These are runs of 6 systems, one row a step. Runs of the same system follow the same rule from any start.
U, trace 1 (8 x 20):
[[-19  14 -32  15  61  -9   6   5  21  -5  23  25  12   9  32  11 -16 -17
  -22  27]
 [-14  21  15   3 -33  36  -5 -29 -17  17   8  25 -20 -28 -38 -19  -1 -11
   33 -24]
 [ 34 -33  -9 -15  22 -41 -13  26 -27   1 -29 -33   3  12 -11  21  31  22
    6  23]
 [-22  32   1  16  -5   9 -12  28  35  13  20  12  24   1  61 -16 -29 -12
    5  -2]
 [ 30 -12  -9  17  10  15  17 -46 -10  11  34  20 -18  14 -55  -4   7 -15
    5 -13]
 [-40  10 -13 -23  26 -14 -22  24 -32  -6 -42  -3  -6 -35   4  20  21  18
   14  28]
 [ 39  -3  26  13 -46  -4 -11  26  20  27  11 -17  21  20  21 -30 -18  -6
   22 -22]
 [  7  -5 -39  14  60  -6  14 -28  11  -3  35  17   0  20  -1  21  12  -8
  -21  18]]
R, trace 2 (8 x 20):
[[ -9 -30  54 -25 -36  29 -17  10  -9  13  -8  -1  12 -28   4  14  37  -8
   -7  -5]
 [ 19  -1 -26  12  34 -45  11 -12  -5   3 -18 -29 -20  20  27 -35 -30  19
   -8  15]
 [-17  34  -9   4 -14  26   3   1  34 -23  33  33  28   3 -25  35  -2 -31
   13 -15]
 [  6 -54  34  -7   2  14 -10  -2 -44  29 -16  -7 -22 -18   5 -15  34  20
  -21  13]
 [  3  43 -43   7   0 -41   9   1  16 -27 -20 -25  -2  22  -2 -11 -39  15
   26  -5]
 [ -8 -13  36 -13  -9  33  -4   2  28   5  29  28  34 -15   6  32  21 -42
  -16  -2]
 [  8 -25 -16  20  29  -6   7 -15 -48  18 -13  -7 -44   4  -1 -36   2  35
  -13  14]
 [ -7  45 -18  -7 -38 -10   0  17  29 -37  -7 -10  25  11 -25  24 -16  -2
   36 -21]]
W, trace 3:
[[-25  20   7   3  18  34  -8 -11  10  21  36  54  11 -27  -6  11   2 -46
    8   4]
 [ 14 -10  -4  -6 -13  -1 -13 -28 -41  17 -19 -22 -36  -8 -33 -14  30  37
   33 -11]
 [ 23   0 -16  11   8 -24 -22  59  18  13  13 -15  36  29  37  12   1   7
   14  10]
 [-14   2  29  -6  24  22  -3 -44  10  37  19  28  -5 -35  24 -19  -2 -41
   -4   4]
 [  1  19 -40  21 -12  12  -4 -24 -22   2  13  -6 -30  17 -31  -9  15  44
   39 -21]
 [ 15 -10   7 -12   5 -14 -31  64  -5  16  -3   3  39  -3   5  32  22 -14
   20  19]
 [ 12 -11  25  -2  10  -1  -2 -48   8  42   4 -15 -18 -17  44 -45  -8  -8
   -3  -2]
 [ -9  34 -51  33   9  20  -1  -6   7  -2  45  24  -5  25 -13   8   2  16
   24 -13]]
V, trace 4, 8 rows:
[[ -7  18   8  -2 -36  32  -7 -46  42   9  35 -11   4   4  25   0  21  10
   18 -36]
 [ -1 -40  -1  16  16   1   8  46 -45 -13 -14  13  -9  13 -15   4   5  21
  -39  25]
 [  7  41  -5 -22   1 -33 -11 -21  22   8 -20 -12   9 -22  -3  -8 -24 -33
   51  -3]
 [ -4 -30  11  15 -17  42   6 -12  19  -3  39  -2   3  28  30   8  31  27
  -40 -16]
 [ -6   5 -17   4  35 -25   1  30 -46  -2 -36  21 -14 -19 -36  -7 -25 -13
    8  30]
 [ 14  20  12 -18 -38   0  -9 -36  47   7  13 -31  16   3  17   3  10  -3
   34 -32]
 [-19 -39   1  17  26  19   9  29 -23  -9   7  17  -5  12  20   7  14  20
  -57  23]
 [ 11  40 -13  -2   5 -31  -3  -9  -4   8 -19   6  -6 -18 -34 -19 -39 -33
   51   1]]
Q, trace 5:
[[ 18 -11  38  -9 -12   7  -9 -43 -13  46  -9  -7 -23 -30   3 -43   0 -12
   20  -9]
 [  7  -4 -40  -1   8 -22 -16  30  -5 -14  -6 -34   7  32  11  30  33  53
   13   6]
 [ -9   5  22  14  13  14  -3  38   9  19  20  46  27 -13  17  -9 -31 -52
  -13  15]
 [ 15  -9 -10   4  12   7  -2 -67 -19  29  12 -10 -39  -3 -13 -23  24  21
   21 -11]
 [-21   5  -8 -11 -16  -3 -25  68 -17 -17 -23  -7  21  -1   0  34  24  28
   14   9]
 [ 33 -13  28  11  12 -10   1   0  19  40  17   7  15   1  32 -37 -33 -42
   -9   6]
 [-15   8 -48  12  32  12  -2 -38 -15  -1  23   4 -28   9 -11  15  38  38
   11   1]
 [-15   0  35  -7 -36  17 -21  59 -21   8 -19  19  18 -25 -11   2   0 -13
   16   2]]
W, trace 6 (8 x 20):
[[-54  31  -2  11   3  23  -4  26 -24  -2 -14  39 -13 -34   3 -18 -28  -9
    5   8]
 [ 56 -22  14 -11 -25 -21   9 -26   2  -2  -4 -25   3  16 -53   6  11 -11
   18 -17]
 [-35  -5 -16  -3  23   0 -11  24   9 -11  -4 -14   8   6  63  18  20  37
  -28  20]
 [  6  15  25  16 -13   8  12  -2  -2  14   5  35  -2 -15 -24 -39 -53 -51
    7  -8]
 [  5 -11 -26 -18   9  -6   5 -44   4 -23   4 -26  -9  14 -27  41  50  31
    3  -6]
 [-25   2  14  10 -18   3 -18  73 -18   4 -22   7  12  -8  33 -15 -20  11
   -4  11]
 [ 44 -12  12  -2  18 -19  24 -53  22   9  13  -1   3   7 -19 -12 -19 -47
   -8  -1]
 [-55  22 -32  -2  -4  26  -9  -9   0 -27   3  -4 -15  -1  17  22  29  52
    1  -7]]
V, trace 7 (8 x 20):
[[  7  25  10   6  -1   0   5 -13  -8  17   1  33  -6 -23 -42 -26 -41 -53
   29  -3]
 [  7 -24   2 -13 -23  14  -8 -35   1  -2   5 -39 -12  14   3  16  56  49
    1 -18]
 [-24   9  -8   6  15 -18  -4  71  -9 -19 -26  13  19  -1  20   3 -29  -3
  -17  27]
 [ 34   6  15  -2   3  -7  13 -59  29  22  21   0   1  -2  -8 -23 -20 -44
   12 -12]
 [-34 -12 -23   7   3  35  -5  -4 -26 -14  12   4 -21   6  -4  25  49  52
  -12  -2]
 [ 15  11  17  -5 -23 -32  -5  56 -10  -4 -38  -4  17  -6 -15 -16 -42 -24
   19   6]
 [ 12 -14   5 -14  24  -2   6 -62  41  10  24 -19   5   5  37   7  20  -8
  -17  -1]
 [-39  15 -26  32   6  31   4  29 -33 -12  10  40 -17   3 -17  -4  -8  20
   -9   2]]
Q, trace 8:
[[ 51  -6 -20  -6  22 -49   2 -36   9  13  -6 -41  -5  20  -3  -7   2   6
   22   2]
 [-49  12 -16   6   6  32  -7  34  15 -23  24  26  20   2  25  36  20  12
  -19   6]
 [ 25 -14  32  13 -11   3   9 -13 -30  31  -8  16 -23 -15 -28 -51 -33 -28
    3  -5]
 [  0   9 -31 -28  13 -25 -17 -21  12 -11 -11 -40   4   3   6  38  43  30
   28   3]
 [-16  -8  20  24 -19  25   0  61   7  -1  15  26  24  11  32 -11 -24  -8
  -32   1]
 [ 31  -1 -11   2  38 -22  13 -58 -17  21   2   5 -28  -9 -33 -21 -10 -22
   16   7]
 [-39  15  -7 -18 -29  23 -24  17   6 -19  -3 -13  10  -7  14  38  45  40
   16 -11]
 [ 34 -30  30  17  -5 -16  10  39 -12  17  -9   6   9  12   7 -38 -42 -26
  -24  11]]
H, trace 9 (8 x 20):
[[  4 -13  15  29 -27  28  29 -19 -19  -7   9  20 -27  13 -35 -35 -25   2
  -26 -20]
 [ 10  -3 -23 -29  28 -43  -4   8  -7 -28 -31 -23  12   1 -29  45  22   2
   10  22]
 [-31  24  36  -8 -40  18   2  -9  26  -3 -11   2   4 -25  32 -28 -34 -20
   -4 -17]
 [ 32 -44 -10  17  30 -14  31  -9 -14 -14   7  -1 -10  35 -24   3  -2   3
  -45  14]
 [-35  50 -18 -26   1  -6  -7 -12  17 -25 -14   8  10 -29 -21  31  -1 -19
   36  -3]
 [ 17 -37  51   2 -47   9  13   6 -14   1 -21 -15  -8   3  -2 -34 -14   4
  -29 -13]
 [ -6   4 -39  -8  61 -37  13 -15  18 -28  -5 -10   7  12  15  29  -1  -2
  -21  28]
 [-14  30  22   6 -43  30   7  -6  12  -6  12  31   5 -15 -32 -12 -29 -35
   17 -27]]
H, trace 10 (8 x 20):
[[ 32 -30   2 -12  11   3   0 -62   1  17  19 -20 -14   7 -16  11  47   8
    3  -8]
 [-51  34 -26   9 -15  11 -12  47  -8 -26 -16   6  -2  -2  15   6  -9  36
    9  -1]
 [ 51 -30  35   1   8 -18  -4  11  -1  44   6   3  16  -3   2 -23 -14 -44
    3  10]
 [-30  14 -32  -1  12  21   3 -54  17 -16  21 -12 -19   8  18  18  35  40
   -3 -11]
 [  1   7   3  20 -19   1 -10  74 -30   3 -10  28  11   1 -25  -9 -26 -10
   13   5]
 [ 28 -22  19 -27  18 -19 -11 -48  12  33  -2 -31  -1 -15  24   0  31  -8
   10   5]
 [-42  28 -29  30 -14  29   7  15  10 -27  20  12  -7  23  22  -5 -13  37
  -13 -16]
 [ 39 -24  15  -1  21 -16 -10  29 -28  30   0  22  14  -8 -38   5   3 -41
   15  20]]
U, trace 11 (8 x 20):
[[ -7  10  13   5 -30   4 -10  75   7 -13  -2  20  39   5  -4  16 -19 -20
    2   0]
 [ 30 -26  17   3  32  -3   8 -57   3  40  17  -4 -17  -4  20 -30   2 -18
  -14   6]
 [-38  42 -49   3  -5   7  -6   6  -4 -35  -4   0  -8   6 -16  25  12  40
   26  -9]
 [ 27 -32  50  -5 -15  -4  -3  42 -15  21 -13  15  23 -14 -16  -9 -14 -43
   -9  10]
 [  0   7 -29   0  32 -13  -4 -52  20  15  13 -30 -18  10  47 -13  14  29
    5   0]
 [-19  24 -16  18 -25  22   4  42  -6 -28  12  35  15  11 -43  21 -12  -6
   10 -12]
 [ 23 -37  37 -20  26 -17  -4 -21 -20  35 -22  -6  -8 -32   4 -19   6 -28
   -8  21]
 [-17  33 -40   9 -16  -1 -12   0  21 -12  10 -28  -2  26  33   5  12  53
   27 -18]]
R, trace 12, 8 rows:
[[ 54   4 -26   6   5 -36 -11  18   2  13  12 -13  17  29 -32   9   0  -8
   45  -3]
 [-54  19   4 -15   8  31 -25  -9  11  10   9   8   4 -33  49  16  30  11
    5   5]
 [ 40 -19   3  37 -10  -6  -2  39 -17  32  14   4  -2  31   5 -43 -26   6
    4  -5]
 [ -8  31 -35 -21  24 -12 -24 -11  11   1   5  -1  11 -14 -14  42  33  -3
   47   6]
 [-21  -8  31  16 -31  35 -16  24  -2  27   9   6  -3  -8  54 -34  -5  16
  -12  -9]
 [ 49  -2 -35  12  34 -41  -7  18  -7  17   9  -7  10  28 -22   8  -3  -7
   30  14]
 [-56  35   1 -11 -11  40 -23 -13  12   6  13  16   0 -32  28  11  23   9
   22 -10]
 [ 46 -38  13  25 -10 -10  -8  45 -19  32   6 -12   5  29  16 -30  -6  13
   -5   2]]

Name the system that made each run.
trace 13, 2 rows:
[[-25  39 -27  12   8  14 -29 -11 -10  35  15   9 -18 -16  24 -19   8  23
   49  -6]
 [ 44  -6 -12  13   1 -17 -12  43 -20  18  10  13  17  19 -46  12   1 -14
   35   3]]

U
trace 14:
[[ 24  -1 -19   0 -13 -22  35 -30  26 -47  -3 -24   2  38 -34  13 -14   6
  -14 -15]
 [-50 -14  29 -21   2  28   5   5   1 -24 -14  17   7 -29  16  25  14 -10
  -44  14]]

U
trace 15 (2 x 20):
[[ -7 -17 -15   9  23  35   7 -21 -11  -3  37  35  -6   5 -38  34  41  -1
  -14   2]
 [ -9  13  -1 -17 -11 -28 -21  27 -34   4 -55 -24 -14 -26  -4 -15  -5  21
   34  11]]

W
trace 16:
[[ 50 -17   1 -27   3 -48  -8  -1  17  -3 -17 -46  24  16  -6  24  19  -2
   18   5]
 [-51  15   2   8  20  32  -9   7  18   8  25  28   7 -16  60   0  -2  -6
  -22  11]]

V
trace 17, 2 rows:
[[-14 -23  12  15  -5   1   8  28  -9  -6 -16 -14 -10  13  50 -31 -18  33
  -45  10]
 [  6  27  -6  -4 -11 -12  31 -45  43 -34   5  -5  10  12 -22   2 -35 -31
   -2 -19]]

U
trace 18:
[[-36  41 -28 -10 -11  21 -17 -13   4 -14   9  10  -2 -14 -24  32  31  18
   41 -14]
 [ 23 -46  55  -5 -34   5   0  36 -14  12 -19 -11  13  -1   8 -16  -2  -8
  -27   0]]

Q
trace 19, 2 rows:
[[ -1 -28   4  -3  53  -8  14  11  -8  -7   1  29  14  -7 -10  23  -1 -38
  -42  36]
 [-10  41 -10  -7 -19  -2   9 -57   7  -9 -13  -8 -25 -16 -31 -19 -19  -3
   37 -25]]

H
trace 20:
[[ 30 -28  16 -34 -14 -36   0 -13   1 -17 -39 -52   3   4 -15  18  24  14
   -1   0]
 [-28  24 -17  12  10  -7   9  24  38 -28   4   0  20  18  50   2 -33   1
  -26   7]]

Q
trace 21:
[[-17  45 -19  -9 -25  -5 -32  20  -1   6 -14 -12   4 -13   1   6   8  20
   63 -12]
 [ 51 -37  13  19  11  -5  -8  41  -5  34  28  12  26  26   0   1   5 -21
   -6  11]]

U
trace 22 (2 x 20):
[[  4  -2 -28 -16   6 -24  14 -49  -4 -33 -26 -39 -25  13 -24  13  17  36
    3  -5]
 [-24  20  18  -6 -29  -1   1  56  21 -30 -18  11  35  -5   9  13 -32 -23
  -10   1]]

H
trace 23, 2 rows:
[[-18 -12  17  22 -42  44   0  34  12  -8  27  10  13  23  26  -1   5  24
  -28 -19]
 [ 14 -11 -19   4  66 -24  -6   1 -36  30  -4  18 -11 -14 -12  -4   2 -18
    7  37]]

H
trace 24:
[[-23  29  -1 -25  -1 -25 -20  39 -13 -10 -45  -1  14 -35  -8  13 -11 -14
   32  17]
 [ 44 -30  26  11 -20   8 -13   0  19  41  34 -18  15  23  33 -14  16   2
    4 -15]]

U
trace 25, 2 rows:
[[  6  17  -2 -37  17 -36  -6 -52  17   3 -27 -33  -5 -25   5   4   6 -12
   28   4]
 [-10 -13  -3  17 -34  35 -14  48   3  -8  27   2  20  29  14  23  30  36
   -8 -15]]

U
trace 26:
[[ 59 -31   3  11  -8 -10   0  28  11  10  29  -5  32  40 -22  19  14 -14
    3  -4]
 [-57  16  -2 -19  23  26 -17 -29 -12   7  -6  13 -18 -45  24  10  30  13
    5  11]]

H
trace 27 (2 x 20):
[[ 52 -42  15  -2  28 -20 -16  20 -15  42  10  -2  18   6  -2   5  21 -21
    3  21]
 [-44  51 -43  10  13  10 -10 -26   1   0   5   3 -25  -8  23 -12  -3  32
   29  -6]]

R
trace 28, 2 rows:
[[  7  -8 -34  13  45  -2 -19  13   9  20  37   2  14  23  35  25  35  18
    1  18]
 [-24  32  -8  22 -11  25 -25  36 -28  26   8  34  -9 -20  -4 -23 -13   2
   39  -4]]

R
